(in the rows, 128 means zero)
Each named turn below is shown by a few rows before and after it. Which turns, in which order, take the first row of each later pair to the second? The first pair is answered.
turn K517:
[158 135  85 123 152 140  90 188 131] -> [174 138 121  95 149 153  82 167 137]
[152 132 148 101 118 135 146  75 110] -> [112 116  83 164 121 105 153 129 106]
[ 72 100 160 177 114 101 142 105 130] -> [ 98 110 191 142 108 119 130  75 130]
turn K586:
[184 106 164 112 147 134  97 140 128] -> [194 125 127 107 157 134 118 136 110]
[100 115 135 139 141 129 142 157 142] -> [107 119 148 122 144 139 134 153 151]
[166 141 166  79 133 153 103 125 159] -> [179 169 110  80 140 149 140 123 129]
turn K761:
[150 160 110  93 138 150 164  85 113] -> [ 86 121 178 109 167 149 139 109 156]
[102 128 113 159 144 143 140 114 124] -> [105 120 113 159 141 139 117 137 137]
[118 145 124 124 148 137 136 125 127] -> [107 137 136 127 147 139 127 139 135]
[120 146 130  90 172 137 122 148 152] -> [132 147 116  92 163 136 112 159 151]
turn K893:
[128 161 122 129 164 156 140 156 130] -> [140 159 139 111 150 163 124 146 133]
[169 125 129 112  81 115 138  85  97] -> [108 126  67 150 128  93 167 132 105]
[ 62 133 111 156 169 151 206 144 110] -> [ 75 114 188 121 173 169 130 184 156]
[159 135 128 146  83 116 143 105 103] -> [114 131 101 171 121 100 150 148 118]

Between the rows of a pair lie 2 to 3 turns.
[ 83 127 154 135 165 136 134 128 150] -> [164 136 140 131  89 135 119  96 109]  K893, K761, K893
[157 137 143 108 106 138 123  98 116] -> [148 139 142  99 120 142 136  88 114]  K761, K586
[126 106 135 139 145 129  58 231 174] -> [236 150 123  93  70 154 100 117  96]  K893, K586
[201 123 130  96 105 146  98 130 127] -> [160 123  82 125 143 129 105 192 139]  K586, K893, K893
[ 83  98 136 182 139 113 129 137 137] -> [134 135  80 163 119 123 158 110  97]  K761, K761
[183 148 147  79 120 143 119 109 128] -> [142 153  68 119 156 115 147 159 126]  K586, K893
[170 133 129  98 143 149  63 137 140] -> [142 137 158  87 169 161 105  84 140]  K761, K761
[ 74 103 152 145 142 129 166 112 140] -> [129 101 137 146  97 125  90 175 155]  K893, K761
[121 170 160  98 167 138 122 144 139] -> [164 180 147  96 125 139 125 118 116]  K761, K893
[146 151 136 126 158 118  86 148 160] -> [156 163  96 144 141 110 142 103 114]  K893, K893
[104  97 142 129 155 120  92 161 176] -> [ 89 109  85 163 159 106 147 142 139]  K893, K893, K893
[ 66 115 145 136 165 124 167 122 141] -> [ 99 116 189  98 153 143 145  99 147]  K586, K893
[ 90 118 154 135 145 130 139 128 153] -> [133 121 157 125 103 134  96 148 149]  K893, K761
[116 130 161 120 143 139  69 168 161] -> [142 137 190 112 105 153 107  80 126]  K893, K761
[141 107 178 121  73 102 113 128 117] -> [ 91 110 120 156 115  80 146 163 119]  K893, K893
[122 124 104 172 129 124 180 126  94] -> [113 108 189 143 133 140 162  98 124]  K761, K517, K893
[167 142 213  96 132 156 117 130 147] -> [134 167 119 112 195 140 153 189 143]  K586, K893, K893
[141 138 145 129 119 126 157  62 105] -> [122 139 142 124 143 129 170  69 112]  K761, K586, K893
[119 120  97 149 161 116 149 139 122] -> [155 124  95 134 138 121 113 162 124]  K893, K761, K586
[ 82 108 187 128 141 135 125 116 152] -> [ 80 119 147 149 132 123 168  83 115]  K893, K893
[ 84 100 149 150 136 119 145  99 125] -> [ 99  94 165 138 120 125 128  91 131]  K893, K893
[120 109 110 157 113 104 108 145 119] -> [111 113 106 144 141 107 109 159 130]  K761, K893
[119 111 107 138  91 123  84 189 159] -> [124 141  51 123 121 130 129 185 141]  K761, K893
[ 97 127 176  90 165 154 142 101 145] -> [103 150 131  86 182 157 163 112 135]  K586, K893
[105 118 120 107 191 166 118 153 161] -> [178 140  71 106 142 166 117 140 118]  K761, K893, K586
[103 146 137 148 156 127 146  73 127] -> [152 163  92 144 128 126 140  89 107]  K761, K761, K761
[149 128 108 141 103 118 139 122 111] -> [115 108 161 146 110 119 128 108 133]  K761, K761, K893
[112 103 173 149 167 139 153 123 173] -> [195 117 150 147  90 140 110 130 144]  K761, K893
[121 108 209  79 149 154  94  95 170] -> [201 141 108 109  74 131 124  69  95]  K761, K893
[ 87 130  91 158 159 120 125 187 155] -> [132 115 161 132 100 135  67 168 164]  K761, K586, K893
[130  86 154 128  98 123  90 127 130] -> [114 104  95 140 123 108 103 174 128]  K761, K893, K893
[118 119  77 181  95  93 128 153  89] -> [119  98 140 184  66  98 112 120  91]  K586, K893, K893
[ 75 149 114 127 178 108 154 147 133] -> [ 82 145 153 105 184 126 131 140 149]  K586, K586, K586
[122 142  94 125 165 132 126 178 138] -> [109 122 119 135 161 129 114 181 152]  K586, K586
[142 115 140 129 133 137 100 143 141] -> [136 130 141 112 156 146 127 115 135]  K586, K761, K761
[139 109 113 144 117 117 104 182 146] -> [ 94 118 142 127 173 133 159 136 145]  K761, K761, K893
[122 116  87 156 113  98 135 160 118] -> [166 123 131 132  75 118 124 116 109]  K586, K893, K761
[112 109 126 151 137 110  93 174 156] -> [146 131  96 142 123 117  94 177 143]  K761, K893, K586
